128 stands for zero in the data rows.
Here are some points, each followed by its number:
[133, 105, 148, 160, 128, 95, 94, 150, 134, 140, 54, 95, 156, 89, 103, 108, 111, 137, 125, 145, 139, 188, 88, 127, 141, 128, 118, 141, 185, 151] 0
[96, 127, 179, 161, 107, 92, 109, 71, 134, 156, 119, 128, 154, 78, 146, 114, 137, 133, 111, 155, 159, 182, 89, 112, 95, 151, 124, 143, 108, 108] 1
[83, 112, 162, 125, 139, 106, 115, 118, 139, 161, 119, 170, 132, 86, 150, 91, 149, 127, 116, 144, 167, 124, 102, 125, 79, 163, 118, 131, 93, 132] 2
[106, 118, 162, 135, 139, 97, 98, 146, 146, 146, 87, 146, 147, 81, 124, 90, 139, 135, 113, 148, 157, 147, 78, 144, 93, 135, 112, 141, 113, 161] 3
[147, 107, 136, 142, 144, 101, 107, 191, 127, 132, 41, 97, 150, 97, 94, 102, 105, 143, 122, 134, 133, 164, 97, 150, 160, 110, 110, 149, 185, 170] 4
[93, 138, 145, 153, 115, 93, 145, 123, 105, 176, 122, 152, 129, 109, 130, 110, 99, 150, 88, 144, 170, 162, 119, 94, 142, 136, 135, 125, 115, 125] 5
[93, 115, 156, 124, 146, 109, 115, 122, 136, 157, 108, 159, 132, 89, 147, 88, 146, 130, 120, 142, 162, 127, 106, 124, 85, 158, 116, 130, 109, 139] 6
[139, 81, 106, 116, 189, 141, 117, 153, 140, 123, 102, 78, 145, 118, 149, 92, 129, 159, 146, 113, 123, 134, 150, 94, 115, 89, 119, 110, 165, 170] 7
[125, 124, 119, 115, 133, 149, 88, 101, 146, 116, 123, 93, 121, 140, 101, 115, 140, 138, 164, 137, 118, 131, 159, 90, 125, 105, 119, 90, 165, 141] 8
[141, 145, 115, 145, 106, 114, 144, 134, 155, 103, 153, 148, 160, 153, 118, 162, 97, 89, 128, 89, 94, 108, 128, 168, 165, 153, 154, 146, 117, 89] 9
[134, 145, 97, 138, 135, 125, 136, 134, 168, 121, 162, 122, 151, 144, 148, 150, 93, 123, 134, 88, 90, 98, 162, 136, 131, 143, 159, 117, 139, 127] 10
[134, 145, 94, 137, 139, 126, 135, 135, 170, 123, 163, 119, 150, 142, 152, 148, 92, 128, 135, 88, 89, 97, 166, 132, 126, 142, 160, 113, 142, 133] 11
[133, 153, 104, 146, 119, 116, 138, 133, 164, 116, 162, 137, 158, 147, 139, 158, 88, 110, 128, 86, 87, 97, 147, 150, 152, 156, 167, 128, 135, 109] 12
[161, 114, 129, 151, 108, 105, 147, 123, 169, 124, 162, 148, 169, 145, 123, 154, 97, 81, 120, 92, 108, 109, 130, 167, 131, 143, 148, 152, 102, 96] 13
[147, 135, 120, 152, 109, 108, 148, 142, 157, 115, 155, 155, 169, 145, 129, 162, 95, 87, 121, 88, 98, 106, 123, 165, 152, 144, 153, 150, 113, 92] 14
[133, 152, 105, 146, 117, 115, 139, 133, 163, 114, 161, 139, 159, 148, 137, 159, 89, 107, 128, 86, 88, 99, 144, 152, 154, 155, 165, 130, 132, 106] 15
[106, 132, 131, 114, 118, 150, 82, 94, 133, 119, 120, 96, 110, 135, 90, 111, 150, 132, 152, 161, 133, 141, 147, 93, 129, 122, 119, 87, 163, 151] 16
[163, 120, 114, 86, 146, 154, 168, 147, 86, 97, 105, 122, 93, 141, 146, 114, 162, 146, 134, 135, 122, 102, 133, 160, 149, 99, 90, 153, 97, 123] 17
[157, 118, 128, 153, 109, 105, 148, 127, 165, 123, 161, 152, 170, 145, 126, 155, 96, 82, 119, 90, 106, 108, 128, 166, 137, 142, 150, 151, 105, 93] 18
[90, 116, 164, 138, 118, 97, 116, 120, 141, 162, 134, 162, 144, 87, 141, 113, 140, 126, 107, 140, 163, 135, 97, 127, 92, 146, 127, 142, 85, 120] 19
[110, 153, 143, 146, 120, 98, 157, 121, 103, 174, 125, 161, 123, 112, 130, 117, 100, 146, 89, 137, 165, 156, 111, 107, 145, 137, 132, 140, 104, 111] 20
Which five points above are nearest to each new point? Their numbers follow each, nearest first.
[137, 129, 101, 117, 162, 144, 113, 110, 139, 124, 162, 100, 125, 141, 137, 116, 144, 155, 153, 118, 111, 120, 157, 96, 95, 89, 145, 91, 150, 133] 8 7 16 11 10
[101, 133, 136, 112, 108, 154, 84, 93, 120, 113, 116, 98, 104, 134, 78, 106, 157, 126, 150, 172, 136, 143, 139, 100, 131, 134, 116, 96, 155, 154] 16 8 6 7 0
[105, 130, 136, 108, 112, 157, 89, 97, 113, 108, 115, 100, 101, 135, 79, 103, 161, 127, 151, 172, 136, 139, 136, 103, 132, 131, 113, 100, 151, 153] 16 8 6 7 3
[138, 107, 129, 97, 161, 160, 132, 150, 99, 99, 116, 119, 99, 144, 137, 134, 155, 131, 145, 130, 129, 106, 135, 130, 121, 99, 83, 111, 124, 157] 17 8 7 16 6
[133, 120, 107, 114, 158, 150, 107, 110, 134, 119, 156, 97, 119, 141, 129, 112, 152, 152, 157, 127, 117, 124, 153, 93, 95, 89, 138, 90, 151, 139] 8 16 7 11 10
[104, 133, 132, 114, 115, 151, 79, 88, 132, 118, 120, 95, 109, 136, 83, 106, 152, 132, 153, 164, 134, 144, 148, 89, 131, 123, 121, 86, 165, 150] 16 8 7 6 0
[120, 166, 131, 139, 97, 132, 136, 157, 94, 148, 148, 164, 106, 121, 152, 196, 150, 112, 89, 139, 146, 133, 89, 156, 110, 161, 173, 158, 133, 123] 20 19 14 5 9
[120, 137, 174, 168, 104, 103, 121, 69, 113, 137, 95, 102, 147, 86, 135, 147, 125, 137, 116, 156, 138, 209, 79, 131, 129, 147, 121, 162, 147, 102] 1 0 20 5 19
[160, 95, 88, 87, 141, 163, 157, 145, 110, 100, 115, 114, 98, 148, 153, 105, 159, 146, 147, 130, 108, 97, 153, 138, 144, 100, 109, 145, 104, 119] 17 7 8 10 11
[134, 171, 140, 141, 108, 107, 160, 141, 96, 160, 116, 176, 120, 113, 134, 156, 121, 126, 80, 141, 146, 152, 99, 164, 147, 137, 141, 165, 120, 99] 20 5 19 14 9
[163, 99, 104, 82, 146, 160, 162, 145, 88, 97, 108, 116, 91, 144, 153, 106, 169, 148, 140, 137, 122, 98, 142, 147, 143, 95, 94, 149, 98, 122] 17 7 8 16 6
[128, 111, 135, 89, 171, 172, 123, 148, 89, 96, 113, 114, 88, 141, 138, 127, 165, 139, 145, 139, 136, 110, 127, 122, 118, 98, 78, 100, 130, 168] 17 8 7 16 6
[136, 105, 129, 88, 168, 169, 130, 153, 90, 96, 109, 114, 89, 144, 139, 131, 163, 137, 148, 135, 132, 106, 136, 125, 118, 93, 74, 106, 127, 166] 17 7 8 16 6
[168, 124, 112, 85, 142, 152, 174, 146, 85, 96, 103, 124, 93, 140, 147, 114, 161, 147, 132, 135, 120, 101, 132, 166, 153, 101, 90, 160, 92, 118] 17 7 20 8 6
